In the rows, 128 means zero.
One turn sends every row of this set to another row. A few are shown first. Where does it send the rows asked after them?
Z606: [141 130 155 148 116 100 145 123 140 146 127 146 161 120 120 153 131 162
 144 167]
Z616: [143 140 154 169 119 126 131 111 118 151 143 111 135 109 122 145 134 156
 135 185]
Z307: [132 121 141 112 123 132 125 114 142 137 143 162 142 107 125 139 134 155
 141 154]
Z473: [144 126 151 142 134 123 115 111 101 145 154 108 123 103 132 147 135  91
 128 118]
Z143: [162 138 137 158 117 100 127 111 150 153 136 184 148 118 123 142 135 138
 147 138]
Z518: [158 119 130 152 129 106 134 113 119 138 135  97 139 112 124 126 149 107
 135 110]
Z532: [142 134 134 145 122 114 123 113  74 153 146  99 127 103 128 142 119 113
 138 144]
Z57: [164 137 130 161 118 106 122 104 154 145 141 177 145 107 129 146 130 137
 135 127]
Z160: [146 168 136 157 119 135 131 110  98 135 131 108 135 101 136 132 150 106
 128 145]
Z281: [153 120 140 145 126  96 139 120 117 146 128  99 138 122 117 124 155 104
 143 125]
Z259: [152 158 118 154 128 104 119 123 116 146 151  85 151 114 122 167 137 129
 125 144]
Z481: [151 136 151 115 118 111 114 103 159 124 152 138 136  91 130 149 115 122
 119 135]
Z587: [149 122 163 147 129 125 123 116  91 148 144 114 138 114 128 136 142  91
 140 138]
Z725: [126 143 136 167 125  85 119 120  87 148 146 113 136 107 122 137 116 128
 136 169]
Z428: [149 138 167 106 111  95 121 117 153 141 142 146 136 110 118 142 126 118
 137 157]
Z522: [135 121 136 113 125 137 119 111 145 136 147 161 139 101 129 144 132 154
 136 148]
Z126: [135 131 159 130 130 107 123 117  97 158 147 113 118 115 123 142 140  87
 140 133]
Z970: [149 123 137 156 124 118 130 106 148 130 141 136 158  95 135 163 117 167
 125 137]
Z364: [140 117 124 134 117  80 132 113 129 151 150 174 138 111 118 141 110 147
 133 144]
Z985: [131 146 159 168 125 110 125 110 148 146 149 176 131 109 125 152 148 138
 130 125]
Z453: [162 126 166 128 115 122 120 105 148 122 139 143 161 100 126 135 128 124
 131 160]
Z649: [132 137 133 176 129  95 115 110  88 137 149 108 138  99 131 141 111 132
 127 161]
Z31: [160 157 118 155 128 145 125 112 128 143 149 162 138 118 126 140 142 133
 127 110]
Z800: [140 144 134 165 129 127 119 103 129 148 158 102 116  94 128 159 122 156
 121 158]
Z278: [136 173 128 144 122 124 126 110 110 144 137 105 118  97 135 140 144 104
 124 132]
Z908: [135 176 140 143 117 117 133 116 101 151 128 111 124 110 128 132 154 106
 137 149]
Z196: [126 154 144 149 121 103 125 119 126 165 153 111 105 109 115 157 130 152
 134 172]
Z434: [122 145 127 165 128  83 113 113  95 147 154 110 126  99 124 146 111 129
 127 155]
Z708: [147 161 124 147 124  92 124 128 113 155 148  92 149 122 117 165 140 127
 131 154]
Z562: [151 108 131 147 118  93 135 111 124 143 146 173 153 110 121 133 114 148
 138 150]
Z302: [145 169 121 137 127 121 127 123 130 161 149 167 122 126 118 142 141 129
 135 116]
Z219: [138 134 136 145 120 112 127 116  73 151 141 101 126 105 125 142 121 112
 142 147]
Z868: [135 144 159 169 125 114 128 108 148 145 147 180 130 110 125 151 147 137
 131 127]
Z772: [140 134 133 143 121 108 126 114  76 153 146  97 123 106 126 144 118 111
 138 141]
Z217: [157 161 136 150 124 135 137 122 120 153 138 171 143 132 116 130 153 132
 145 133]
Z962: [155 141 130 149 118  93 124 108 156 155 143 182 136 114 122 148 127 135
 141 127]
Z688: [133 146 158 167 123 111 128 111 146 145 149 178 133 111 123 151 149 138
 132 130]
Z896: [148 112 119 147 120  92 127 105 130 140 154 170 142 100 125 142 104 149
 127 133]
Z543: [149 125 132 139 129  93 136 117 123 148 134  96 127 118 119 131 147 103
 137 111]
Z564: [129 126 135 107 123 127 123 114 145 140 146 161 133 105 124 143 134 153
 140 150]
Z953: [129 140 134 129 123  87 132 121 159 150 146 140 128 108 119 170 116 161
 132 139]
Z674: [155 156 126 159 123 106 125 126 108 147 146  88 162 118 121 162 142 131
 133 158]

Z587 goes to Z126
Z428 goes to Z481
Z800 goes to Z616
Where do these go?
Z522 goes to Z307
Z281 goes to Z543
Z562 goes to Z364
Z434 goes to Z649
Z970 goes to Z606
Z217 goes to Z302
Z259 goes to Z674
Z908 goes to Z278
Z57 goes to Z143

One turn sends every row of this set to another row. A few are shown first. Where does it send the rows asked after them?
Z583: [115 150 143 116 147 143 144 124 144 131 125 120 123 103]
Z685: [114 141 144 103 110 125 122 118 131  97 141 114 128 149]
Z194: [124 118 115 114  82 145 140 115 112 109 122 135 134 143]
Z669: [136 117 120 116 106 130 114 133  91 125 130 109 143 154]
Z374: [134 110 112 106 102 128 121 101 100 123 111 129 113 149]
Z551: [142 118 104 138 134 125 131 123 109 131 130 114 168 139]
Z968: [152 107 105 118 115 133 132  95 108 114 135 125 107 145]
Z513: [153 131 128 126 138 152 144 107 133 128  97 131 115 102]
Z229: [110 123 119 107  89 141 141 118 114 109 135 133 135 142]
Z109: [104 138 135 115 142 134 129 121 150 137 113 117 120 103]
Z720: [155 130 137 119 103 137 122 131 114  99 128 107 150 151]
Z861: [154 138 137 131 142 150 137 140 126 136 119 109 150 109]
Z917: [152 118 113 121 120 134 125 131 101 121 157 102 142 148]
Z980: [149 116 118 130 129 143 128 109 138 135  89 122 120 104]
Z5: [161 117 126 132 138 138 126 113 129 130  96 128 120 100]
Z898: [137 108  95 132 136 126 137  86 119 122 110 136 129 133]
Z967: [139 129 130 132 135 141 122 146 133 141 114 100 155 108]
Z580: [101 127 124  97 110 120 120 118 108 126 140 120 123 151]
Z300: [114 127 117 106 124 125 132 107 119 115 160 118 112 146]
Z574: [124 123 116 117  85 143 138 129 108 112 133 128 147 144]
Z24: [ 95 130 113 116 144 118 132 106 126 128 142 122 141 137]
Z475: [146 126 132 112 103 133 126  95 126  95 112 128 115 145]
Z702: [154 131 142 139 143 139 133 139 128 127 122 104 154 111]
Z247: [111 138 146 120 150 131 139 114 147 126 130 115 124 105]
Z786: [144 133 139 134 144 137 122 146 126 135 122 108 151 103]
Z830: [156 120 132 134 139 141 141  98 133 123 101 125 118 103]
Z336: [112 138 138 114 146 130 128 116 142 132 122 125 116  96]

Z669 goes to Z374
Z861 goes to Z513
Z967 goes to Z980
Where do these go?
Z720 goes to Z475
Z968 goes to Z300
Z898 goes to Z24
Z574 goes to Z194
Z5 goes to Z336
Z702 goes to Z830

